W = [-15.75, 5.02, 1.38, 16.46, -1.24, -2.54, 3.65]
Give the second largest entry.
5.02
The 5th entry: -1.24
The first entry from the left: -15.75
Give the entry at the centre.
16.46
Give the entry just left of 16.46.
1.38
The last entry is 3.65

Read these off the table that follows.
1) Find the third smallest entry.
2) Find the entry just left of -6.
[[-7, 58, -43, 57, -20], [64, 4, -36, 41, -6]]
1) -20
2) 41

Questions about the array below.
1) The entry just right of -27.016?
2) The entry just right of the largest entry?
3) The entry just right of the smallest entry?
4) The entry just right of 56.328?
[[ 124.459  185.477  -74.444 -116.013  -42.091  102.784  142.319   41.833
   117.248   -8.840]
 [-134.150   83.775   54.685  103.892  146.631  -56.642  -90.576  115.991
    24.802  -77.720]
 [  29.756   14.968   48.045  169.076   54.147   65.396   30.442   79.506
    41.442  141.448]
 [  99.273   50.085  121.786  -27.016   14.884   57.178  104.034   12.539
    44.455   29.307]
 [-145.434   46.867  119.770  143.338  160.996  -67.696 -100.228  114.346
     3.812  -57.133]
 [ 106.718   55.260   78.514   -2.571    6.243   75.457  106.848   22.940
    55.386   61.264]
 [  18.268 -127.646  218.967  -24.706  165.990  -70.080  -44.394  -60.268
   -51.301  -80.861]
 [ 222.758 -187.112  281.954  -32.582   45.631   56.328  125.543 -125.993
   -36.909  111.069]]
1) 14.884
2) -32.582
3) 281.954
4) 125.543

(16, -60, -54, 35, 9, 0, 22, 38, -19, 5, -21, -25, -4, -10, 59, -17)
The entry just left of -21: 5
The 1st entry from the left -> 16
The entry just right of the smallest entry -> -54
The maximum: 59
The entry just left of 5 is -19
Which number is the third-last entry? -10
Which number is the smallest entry? -60
Which number is the entry just left of 9? 35

[[549 581 400 286]
 [455 396 460 409]
 [232 370 105 524]
 [347 420 295 389]
 [368  80 681 575]
 [556 463 381 226]
 [536 345 405 300]
 [373 438 274 443]
 [ 87 147 461 843]
 [272 234 231 651]
 [360 343 415 478]
 [351 546 259 257]
 [382 561 315 230]
 [518 421 591 323]
 [459 317 530 460]]
Rows and columns are numbered from 1.
The entry directly above the largest entry -> 443
The bottom-left entry: 459
Report the entry just left of 370.
A: 232
The entry directly below 226 is 300
Report the entry in the top-left corner.
A: 549
Report the entry directly above 681.
A: 295
Report the entry in the top-right corner.
A: 286
The entry directly below the largest entry is 651
Report the entry at row 2, column 1.
A: 455
Report the entry in row 3 and column 2.
A: 370
The entry just left of 421 -> 518
Report the entry just left of 80.
A: 368
The bottom-right entry is 460
Report the entry just right of 347.
A: 420
The entry directly below 274: 461
Report the entry at row 3, column 3.
A: 105
The entry just right of 272 -> 234
The entry directly above 259 -> 415
Report the entry in row 2 and column 3.
A: 460
Report the entry in row 1 and column 2.
A: 581
The entry just right of 455: 396
The smallest entry -> 80
Report the entry directly below 381.
A: 405
Report the entry directly below the smallest entry.
A: 463
Report the maximum.
A: 843

Questions about the table below.
1) The 1st entry, reading row by row?
2) The third entry from the end, reading row by row?
3) The bottom-left entry?
4) The smallest entry in the last row?
5) The entry in the top-right corner?
6) The 2nd entry on the main diagonal?
7) The bottom-right entry?
8) The 4th-last entry, reading row by row?
[[-15 -60 -46   7  41  49  27]
 [-32 -58 -33  14  38  42   2]
 [ 22  41  30  25  18   4 -32]
 [  5  38  59  24   6 -10 -30]
 [ 28  71  51   1 -41 -52 -41]
 [  3  41  53   6 -28 -31 -15]]
1) -15
2) -28
3) 3
4) -31
5) 27
6) -58
7) -15
8) 6
